The rows of X fall into several groups, which share some directions, and each row is roughly a mix of its group's hidden directions.
X (102 x 10):
[[ 57   7  -4 -44  11 -14  24   1  18 -15]
 [ 26 -40  24  11 -13   4 -36   1 -45 -12]
 [ 48  -3  11   6  25  22  19  27 -29  34]
 [  6 -14  28 -45   5  21 -39  39 -10   6]
 [  8 -43  32 -40 -10  -6 -20 -26 -29   9]
 [ 16 -40   9  -2  -2  61  30  -2   8   5]
 [ 14 -12  10 -45 -13  12  41 -10  44   9]
 [  1 -21 -31 -24  -7 -32   8 -11  49 -31]
 [-11  14  29   0 -16  -7 -46 -49 -25 -12]
 [ 35  16 -35  29 -11  31  41 -17  -1   0]
 [-44 -12 -17  13  -6  -1  39  17  47   2]
 [-47  -8  -7 -41  25  28   7 -22  17  18]
 [ 27 -17   8 -55  29  -9 -13   5 -38  -7]
 [ 22 -19  54 -39  -8  -8  -1  20  25  17]
 [  0  19 -18  33 -22  47  -1 -43   8 -14]
 [ -2  58  29  14 -10  -5 -18 -28  12  29]
 [-13   0 -12 -14  10 -44 -12  51 -35  14]
 [ 38   2  14 -11 -41  30  32  32   7 -16]
 [ 14 -32  25  22 -13 -44 -13 -20 -32  26]
 [ 11 -18 -22 -21 -36   7 -11  54   5 -31]
 [  9  22 -35  -9 -22 -38   4  42 -29  16]
 [  1  16  17  52  18  25 -14 -34  22 -24]
 [-27  20 -35  34   7  54 -12  -6   4  -4]
 [ 22 -12  -2 -28 -36 -27  33  37  22 -20]
 [ 11 -38   4  -7  23 -38 -45 -11 -21  21]
 [ 39 -18 -14   2  15 -26  -6  33 -38 -34]
 [-27 -35  12  -7 -16 -42  26  -4  42   7]
 [ 54  18 -30   6 -13 -14  11  42 -15   2]
 [-16   1 -50 -19  19 -43  29  15 -16   3]
 [-57  26 -28  -1 -12  -4 -25  15  -3 -30]
 [  3 -13 -10  40   2 -43 -14  -6 -48  21]
 [-24  22 -38  56   6  -4   8  19  20 -10]
 [ 15 -37   5  22  -4  40 -17 -12 -50   2]
 [ -3  -2  10  -6 -44 -16  63 -10  -6 -16]
 [  7 -30 -50 -35   5  -3  23  25  22  17]
 [ -7  12   3  -1  44  14  40 -26  40  21]
 [  8  14  -2 -10  38 -56   5 -39  -6  12]
 [-26  33 -25  -2  -4 -19 -20 -45 -35  16]
 [-27 -13 -60  11   1  -9 -31   6   8 -29]
 [ 36  -7  27   2 -18 -17 -27  36 -40  17]
 [-62 -22  -6  11  17  21   9   0  36   5]
 [ 56  -7  26 -19  -3  -2 -33  26 -12  23]
 [-32  -8   9 -47 -13 -22  -8  32  38 -10]
 [ 39 -13 -43  18  11 -24 -12  26 -22 -29]
 [ 56   4  28 -19 -23 -28   5  10 -30  -3]
 [ 56  15   9 -13 -16  25 -35   6 -13  28]
 [-20   0 -19 -19  15   1  36 -29  53 -21]
 [-29 -16  -7 -48 -43  30   0  11  17   8]
 [-24 -32   3  52   0 -29  -1   0  12 -37]
 [  6  -1  32  54  12  19 -36  13   6 -26]
 [ 44   1 -26  27  12  -7 -27  45 -16 -10]
 [ 21  -9 -24  20 -20  54  29  24 -16  15]
 [ 15  35 -37  37 -10  27  27  23  -9  17]
 [-21  16  29   3  20 -29 -45 -36 -22   9]
 [  7  -9 -41 -25   9 -40  26 -17 -39   9]
 [-34   5   9  40  20  15 -25  23  39  21]
 [  8  31 -28 -18   1 -15  46 -34  32   5]
 [  6  10  20  47  -9  30  45 -11  -9  26]
 [ 10  29   0 -12   0 -56   3  47  14   5]
 [ 17   4 -29  36  19 -51 -31  10   9 -12]
 [ 45  51  18   0 -19 -25   6  13 -19  13]
 [  1 -29  -1  -9 -12 -55 -39 -29  -6 -10]
 [-18  36  19  19 -38  -6  49   2  18  12]
 [ -6  21  13  50  30  24  -4 -23  33 -21]
 [-11  23   3  36  50 -16  11  29  30  -9]
 [-16  30 -57   1   8 -32  17 -16 -25   5]
 [-28 -30 -17 -16   8 -48 -33  31  -8   4]
 [-10  -7  10 -28  42   4 -55   6 -21  19]
 [  6  39  29 -20 -11  40  36  28   5  -2]
 [-35  10   3  53 -25  -8  40   3  -8  15]
 [ 26 -12 -29 -35  32  26 -26  11 -34  -5]
 [ 21  19   4  13 -36  16   7 -52  10 -35]
 [ 22  28  19   9 -12 -64   3 -21 -11 -12]
 [-29  22  22  13 -35  12  46 -28 -10 -18]
 [-52 -38 -28  19   1 -25  -8  15  20   7]
 [ -6  -6  -7 -16  36 -61  18 -19  20  15]
 [ 40 -19  14  16  -2  58  -5  15 -17  18]
 [-29   3  51  -2   5  19 -24 -44   3  17]
 [ -6  -7  10  24  -2 -37 -25 -53  -7 -33]
 [  5 -37 -11 -25 -32  33   5  13 -42  21]
 [ 28 -15   0   5  17 -46 -12   6 -55   5]
 [ 38  38  -7 -10  23 -34 -18   5 -39  -9]
 [-10   3 -45   9  13  26  -5  30  39  34]
 [  5 -30 -54 -23 -23 -10  24   6 -29 -14]
 [ 17  69  15  -8 -17 -11  16 -14 -18  14]
 [ 21 -46 -12 -18 -21   9 -21  51   3 -10]
 [  7  13 -43 -12  19 -50  31  -5 -24   9]
 [-24  22   5   6 -43  -2  42 -31  27  14]
 [  4  16 -37 -15 -37  22  22 -43  16  19]
 [ 27 -13  -6  21   1 -23 -20  19 -63   5]
 [-38  27  -4  -5  16 -10   1 -28  54 -21]
 [ 45  -7  35  21 -20  23   9   6 -38  22]
 [ 29  -7  23 -37  -3  18 -34 -39 -30   2]
 [-52  23  26 -28 -20  -5  18  21  25 -10]
 [-28  11 -17  28  28 -42 -33  10 -21 -23]
 [ -7 -13  10 -47 -22 -13 -48  22  -1 -27]
 [  8 -31 -10  23  -9  52 -37 -18 -13 -19]
 [-14 -40 -32 -32  21 -25   3  -1  38  18]
 [-12  18   9 -17 -24  18  42  53  17  -8]
 [ 31   6  27  25  19  15  33  -1 -27  44]
 [ 48 -23  31  -1  -1 -38 -26  23 -14  -5]
 [ 40 -39 -17 -22  15  14 -21  36 -24  -7]]
Here is one row of each group, with its name. Which group are the others in?
[ 10  -2 -39 -28  15 -26  57  -6   3  10] -> (59)
[  7  19 -21 -37   5  30   9  24  20  49] -> (80)
[ 26  27 -12  34  -6  56   9 -17 -16 -11] -> (125)

[  2  16  33  13 -35  29   9 -33 -36 -26] -> (80)
[-43 -25 -20 -23  -3  24   1 -46  12 -21] -> (59)
[ -2 -52  13 -38 -15  29  23  19  11  15] -> (80)
[ 20  43   9  38  12  -5  10 -15  46 -17] -> (59)
[ 24 -11  30 -23  14 -46   6 -19  35 -22] -> (59)
[-15 -33 -22  14  16 -64   2  -8   4  16] -> (125)
[ 20  30  41   5   1  27   4  13 -47  24] -> (125)
[ -3 -39 -20 -34   4  41 -24 -33   7  10] -> (80)
[ 34  28   0  26  15 -59  -7   6 -12 -11] -> (59)
[-31 -17   1 -45  49 -21   3  10  16  14] -> (80)
[ 13   9  17 -21  34 -16 -46 -10 -42  18] -> (125)
